Here is a table of points, one per row:
array([-0.19, -0.79, 2.02, 0.84, 1.33, 1.34, 1.37, 0.69, -1.24, 0.71, -0.77, 1.33, -0.07, 0.85, -0.49, -1.16,
       0.37, -1.46, -0.70, 0.73, 1.33, 0.45, 0.37, -1.09])
array([-0.96, 0.95, -0.24, -0.96, -0.19, -0.60, -0.38, -0.01, 0.06, -0.51, 0.65, -0.08, -2.32, -1.03, 0.68, 1.13,
       -1.79, 0.53, -2.75, 1.28, -1.58, -0.07, -0.03, -0.75])
array([-0.05, -0.60, -0.80, -0.03, -0.85, 1.12, 1.20, 0.57, 0.78, -0.99, 0.69, 0.51, 0.98, 0.31, -0.08, 0.72,
       -0.07, -3.76, -0.52, 0.63, 0.29, -0.97, 0.37, -0.90])
array([-0.68, -0.19, -1.27, 1.51, -0.64, -1.25, -0.80, -1.02, -0.31, 0.62, -0.82, -0.30, -0.20, 1.30, -0.41, -0.27,
       0.71, 1.22, -2.25, 0.19, 0.87, 0.84, 0.14, -0.73])
array([-1.03, 0.91, 1.95, -0.59, -0.66, 0.98, -0.38, -0.71, 0.38, -0.38, 0.15, 0.73, -0.80, -0.40, 0.90, 1.27,
       -1.09, -0.43, 0.51, 0.46, 0.59, 1.56, 1.00, 0.41])
array([-0.09, -0.02, -0.37, 0.12, -1.18, -0.61, -0.98, 1.59, -0.37, 0.14, -2.84, 1.53, -1.18, 1.01, 0.02, 1.00,
       0.88, -1.57, 0.77, 1.35, -2.23, 1.63, 0.09, -0.82])
array([-0.59, 0.76, 0.46, 0.54, 0.10, 1.10, 0.63, 0.42, -0.84, 1.36, -0.23, 1.13, 0.62, -0.17, -1.37, 0.98,
       -1.39, 1.30, 0.59, -0.97, 1.23, 1.04, 0.22, -0.85])
array([-0.46, 1.92, 0.20, -0.24, -0.25, 0.90, 1.30, -1.06, -1.17, -1.44, -1.32, 0.04, -0.66, -0.02, -0.65, -1.05,
       1.19, -0.17, -1.46, -0.59, 1.07, -1.99, 0.83, 0.53])
array([0.33, -0.11, -0.48, 0.67, -0.02, -0.02, 1.45, -0.09, 1.85, -0.73, -0.65, 0.62, -2.15, -0.73, 0.88, -0.26,
       -1.12, 0.83, 1.53, -0.41, -1.48, 1.10, -0.69, 2.24])
array([-2.55, 0.36, -0.02, -1.01, -0.93, -1.54, -2.90, 0.01, -0.06, -0.08, -0.22, 0.80, -0.14, 0.23, -1.04, -0.25,
       -0.42, -0.02, 0.98, 0.54, 1.64, -1.17, -1.03, 1.15])
array([0.34, 1.69, -0.79, -1.78, 0.61, -0.57, 0.27, 1.09, 1.44, 2.08, -0.51, -1.03, 1.18, 0.31, 0.79, -0.84,
       -0.58, -0.54, -1.40, -0.97, 0.15, -1.06, -0.75, -0.18])
array([-0.78, 0.30, -1.04, 1.59, 0.07, 1.81, -0.16, -0.81, -0.82, 0.49, 0.70, 0.73, 0.09, -1.23, 1.90, 0.84,
       1.20, -0.67, -0.46, -1.55, 1.61, 0.13, -0.44, 0.47])
array([1.16, -1.63, 1.57, -2.12, 0.38, 1.43, 0.24, 2.17, -0.08, -0.80, 0.93, -0.69, 1.07, 1.06, -1.83, 0.08,
       -0.50, 0.42, -1.11, -0.29, -0.36, -1.11, 0.01, -0.58])
array([0.26, 0.35, -0.36, 1.27, 0.68, 0.64, 0.73, 2.03, -0.40, 0.15, 0.27, -1.11, -2.27, -0.70, -1.17, -0.27,
       1.60, 0.34, 2.56, 0.03, 0.11, 0.49, -0.71, 0.31])
array([1.30, -0.24, -0.58, 1.06, 0.16, 0.81, 1.16, -1.36, 0.43, 1.82, -1.21, -1.13, 0.61, 1.02, 1.28, 0.64,
       -0.42, -0.18, 0.87, -0.68, -0.47, 0.54, -0.32, 2.19])
array([0.09, 0.86, -0.64, 0.17, 0.80, 0.65, -1.53, -1.36, -0.57, 1.12, -0.64, 0.14, -0.71, 0.83, -0.79, -1.15,
       1.19, -0.62, -0.38, 0.03, -1.37, -0.06, -0.65, -1.22])
array([0.47, 0.98, 0.82, 0.81, 0.40, -0.24, -0.18, -0.02, 0.72, 0.07, 2.08, 0.50, -0.36, 1.42, -2.81, -0.68,
       0.81, -0.76, -0.03, -0.48, -0.14, 2.00, -0.62, 1.05])
array([1.71, 2.04, 1.45, -0.64, -0.34, -0.77, 0.04, 0.03, 1.87, -1.56, 0.09, 0.98, 0.47, -0.23, 0.64, 0.26,
       0.73, 0.98, 1.29, -1.75, -1.52, -0.64, 0.13, -1.04])
array([-2.49, -0.41, -0.36, 1.42, 0.26, 0.98, 0.25, -0.45, -0.78, -0.26, 0.09, -0.62, 0.80, -0.76, 0.84, -0.51,
       0.21, -0.17, -0.11, 0.45, -1.56, -0.76, -2.07, -0.71])
array([-1.13, 0.92, 0.25, 1.75, -2.10, -1.77, -1.16, 1.24, -0.07, -0.54, -0.63, -1.06, 0.71, -1.05, -2.33, 0.44,
       -0.51, -0.56, -0.53, -1.24, -0.31, -0.02, -0.44, 0.52])
array([0.67, -0.90, 0.68, -1.25, 0.45, -1.41, 1.76, -0.87, -2.57, -0.33, 0.18, 0.38, -0.39, 0.25, 0.52, 0.17,
       -0.44, -1.01, 0.42, -0.82, 1.11, -1.38, -0.55, 0.37])
array([-1.65, -1.01, -2.07, 0.22, 0.79, 1.12, 0.77, 0.35, 0.98, -0.27, 1.01, 0.56, 0.42, 2.25, -0.95, -0.32,
       1.27, 1.90, 0.45, -0.55, -0.39, 0.35, 0.15, 0.22])
array([1.05, -0.09, -0.19, -1.02, -0.74, -0.40, 1.52, 1.28, 1.93, -0.01, -0.65, -0.89, -0.36, 1.25, 1.44, 0.25,
       1.05, -0.58, 0.07, 2.01, 1.80, 1.31, 0.06, -2.01])
array([-0.78, -0.81, 1.08, -0.09, 2.07, -0.28, 0.15, -0.52, 0.75, -0.10, -1.31, -0.39, -0.34, 0.68, 0.26, 2.04,
       0.72, 0.43, -0.17, -0.90, 1.34, -1.35, -0.14, 0.69])
array([0.11, 1.43, 0.20, -1.45, 0.37, -0.28, 0.83, -0.34, 0.85, -0.81, 2.15, 0.16, -0.76, -1.96, -0.44, 1.99,
       0.30, 0.40, 1.14, 0.78, -0.03, -0.36, 3.39, 1.61])
array([0.50, 0.52, 0.35, 0.55, -0.44, -0.49, -0.72, 1.62, 0.16, -1.84, 1.67, 1.06, 0.28, 0.98, 2.39, -0.82,
       -0.93, 1.54, -0.37, -0.11, 0.45, 0.01, -1.71, -0.79])
array([-0.11, -1.06, 1.26, 0.30, -0.75, -1.86, -0.10, 1.56, 0.19, -1.19, 0.41, 0.38, 0.88, 0.27, 1.63, -0.11,
       1.66, 1.43, -0.98, -1.61, -1.15, 0.59, 0.27, 0.03])
array([0.48, -0.51, -0.36, 0.88, -0.32, 1.79, -1.31, 0.11, -1.01, 0.56, -0.61, -1.50, -0.61, 1.23, 0.87, 0.38,
       -0.95, 0.66, 0.87, -0.50, 0.07, -1.17, 2.28, 0.33])
array([-0.37, 0.32, 0.82, -1.11, -1.62, 1.40, -0.35, 0.61, -0.52, 0.89, -1.12, 0.24, -0.19, -0.91, 0.83, -0.81,
       1.62, -0.09, -0.49, 1.65, -0.11, 1.39, -1.23, 1.28])
array([-0.69, -1.42, -1.62, -0.96, -0.04, -2.05, -0.01, 0.18, -0.75, 0.99, 0.41, -0.38, 0.28, -0.50, 1.55, -2.18,
       -0.73, 0.14, 0.43, -1.26, -0.08, 0.00, 1.09, 0.30])
array([0.79, 0.83, -0.38, 0.33, 0.86, 0.02, 0.51, -0.07, -1.01, -1.63, -0.14, -0.43, 0.27, -0.14, -1.50, 0.70,
       -0.43, 1.06, -1.45, 0.95, 1.03, -0.49, -0.30, 0.59])
array([-0.62, 1.55, 0.02, 0.22, 1.17, -0.92, 0.93, -0.22, -1.18, 1.61, 0.96, 0.77, 1.72, -0.05, -0.09, 0.20,
       -0.05, 1.35, 1.29, 0.64, 0.35, -1.65, -0.37, -1.23])
array([1.15, -1.72, -1.81, -0.70, -1.68, -0.52, 0.23, -2.12, 0.88, -0.03, 0.16, 0.30, -0.46, -0.49, -1.98, -0.28,
       -0.33, 1.47, 1.41, -0.79, -0.36, 0.02, -1.02, -0.90])
array([-0.70, -0.67, 0.40, -0.49, 1.10, 0.75, -1.99, -1.09, 1.55, 0.51, -0.97, -1.85, -0.10, -1.21, 0.16, -0.57,
       -0.97, 0.09, 0.76, 0.37, 0.35, -0.71, 0.69, -0.80])
array([1.97, -2.03, -0.53, -0.14, 0.68, 0.07, 0.03, 0.21, 0.85, 1.54, 0.43, 0.41, -0.21, -1.85, -1.31, -0.63,
       -0.26, -0.74, -1.19, -0.70, -0.04, 0.50, 0.66, -0.57])
array([0.57, -0.76, 1.61, 2.35, -0.95, -0.39, -0.75, -0.35, 0.28, 0.77, 2.55, 1.27, -0.60, 0.13, 0.86, 0.46,
       1.07, -0.34, -0.62, 1.95, -0.17, -1.49, 0.42, 1.04])
array([-0.50, -1.16, 0.71, -0.04, -0.28, -0.87, 1.87, -1.22, 0.11, -0.28, -0.10, -2.16, 1.18, 0.29, -0.35, -1.92,
       -1.49, -0.68, 0.24, -0.19, -0.92, 0.31, 0.36, -0.65])
array([1.65, 0.04, -1.12, -0.02, 1.73, 0.46, -1.60, -0.44, -0.18, -1.81, -1.67, 0.04, 0.76, -0.97, 0.97, -0.76,
       -1.59, -0.91, 0.78, 0.58, 0.27, 0.38, 1.47, 0.32])
array([1.19, -0.42, -0.76, -1.28, 0.43, 0.03, -1.15, -1.08, -1.85, 0.52, 1.96, -1.49, 0.98, 0.24, 1.09, 0.49,
       0.21, -0.92, 0.61, -0.37, -0.29, 1.52, -0.42, -1.12])
array([0.63, -0.16, -0.08, -0.70, -0.46, -0.57, -0.80, -0.55, -0.24, -0.37, -1.14, 0.53, 1.61, -1.51, -0.91, 0.83,
       -0.73, 0.10, -0.59, 2.10, -1.13, 0.29, -0.51, 1.28])
These points spread out most along one direction. How far along it is each point below, from 0 to 99? 50 is the average, and the first point above lies past it. One standard deviation of the points above along it is 16.
array([1.30, -0.24, -0.58, 1.06, 0.16, 0.81, 1.16, -1.36, 0.43, 1.82, -1.21, -1.13, 0.61, 1.02, 1.28, 0.64,
       -0.42, -0.18, 0.87, -0.68, -0.47, 0.54, -0.32, 2.19]) 65
array([-0.09, -0.02, -0.37, 0.12, -1.18, -0.61, -0.98, 1.59, -0.37, 0.14, -2.84, 1.53, -1.18, 1.01, 0.02, 1.00,
       0.88, -1.57, 0.77, 1.35, -2.23, 1.63, 0.09, -0.82]) 24
array([-2.49, -0.41, -0.36, 1.42, 0.26, 0.98, 0.25, -0.45, -0.78, -0.26, 0.09, -0.62, 0.80, -0.76, 0.84, -0.51,
       0.21, -0.17, -0.11, 0.45, -1.56, -0.76, -2.07, -0.71]) 58
array([0.09, 0.86, -0.64, 0.17, 0.80, 0.65, -1.53, -1.36, -0.57, 1.12, -0.64, 0.14, -0.71, 0.83, -0.79, -1.15,
       1.19, -0.62, -0.38, 0.03, -1.37, -0.06, -0.65, -1.22]) 60
array([-0.96, 0.95, -0.24, -0.96, -0.19, -0.60, -0.38, -0.01, 0.06, -0.51, 0.65, -0.08, -2.32, -1.03, 0.68, 1.13,
       -1.79, 0.53, -2.75, 1.28, -1.58, -0.07, -0.03, -0.75]) 28
array([-2.55, 0.36, -0.02, -1.01, -0.93, -1.54, -2.90, 0.01, -0.06, -0.08, -0.22, 0.80, -0.14, 0.23, -1.04, -0.25,
       -0.42, -0.02, 0.98, 0.54, 1.64, -1.17, -1.03, 1.15]) 35
array([-0.19, -0.79, 2.02, 0.84, 1.33, 1.34, 1.37, 0.69, -1.24, 0.71, -0.77, 1.33, -0.07, 0.85, -0.49, -1.16,
       0.37, -1.46, -0.70, 0.73, 1.33, 0.45, 0.37, -1.09]) 66
array([0.50, 0.52, 0.35, 0.55, -0.44, -0.49, -0.72, 1.62, 0.16, -1.84, 1.67, 1.06, 0.28, 0.98, 2.39, -0.82,
       -0.93, 1.54, -0.37, -0.11, 0.45, 0.01, -1.71, -0.79]) 37
array([-0.78, -0.81, 1.08, -0.09, 2.07, -0.28, 0.15, -0.52, 0.75, -0.10, -1.31, -0.39, -0.34, 0.68, 0.26, 2.04,
       0.72, 0.43, -0.17, -0.90, 1.34, -1.35, -0.14, 0.69]) 56
array([1.16, -1.63, 1.57, -2.12, 0.38, 1.43, 0.24, 2.17, -0.08, -0.80, 0.93, -0.69, 1.07, 1.06, -1.83, 0.08,
       -0.50, 0.42, -1.11, -0.29, -0.36, -1.11, 0.01, -0.58]) 63
array([-0.11, -1.06, 1.26, 0.30, -0.75, -1.86, -0.10, 1.56, 0.19, -1.19, 0.41, 0.38, 0.88, 0.27, 1.63, -0.11,
       1.66, 1.43, -0.98, -1.61, -1.15, 0.59, 0.27, 0.03]) 36
array([0.47, 0.98, 0.82, 0.81, 0.40, -0.24, -0.18, -0.02, 0.72, 0.07, 2.08, 0.50, -0.36, 1.42, -2.81, -0.68,
       0.81, -0.76, -0.03, -0.48, -0.14, 2.00, -0.62, 1.05]) 36
array([1.19, -0.42, -0.76, -1.28, 0.43, 0.03, -1.15, -1.08, -1.85, 0.52, 1.96, -1.49, 0.98, 0.24, 1.09, 0.49,
       0.21, -0.92, 0.61, -0.37, -0.29, 1.52, -0.42, -1.12]) 72
array([-1.65, -1.01, -2.07, 0.22, 0.79, 1.12, 0.77, 0.35, 0.98, -0.27, 1.01, 0.56, 0.42, 2.25, -0.95, -0.32,
       1.27, 1.90, 0.45, -0.55, -0.39, 0.35, 0.15, 0.22]) 57
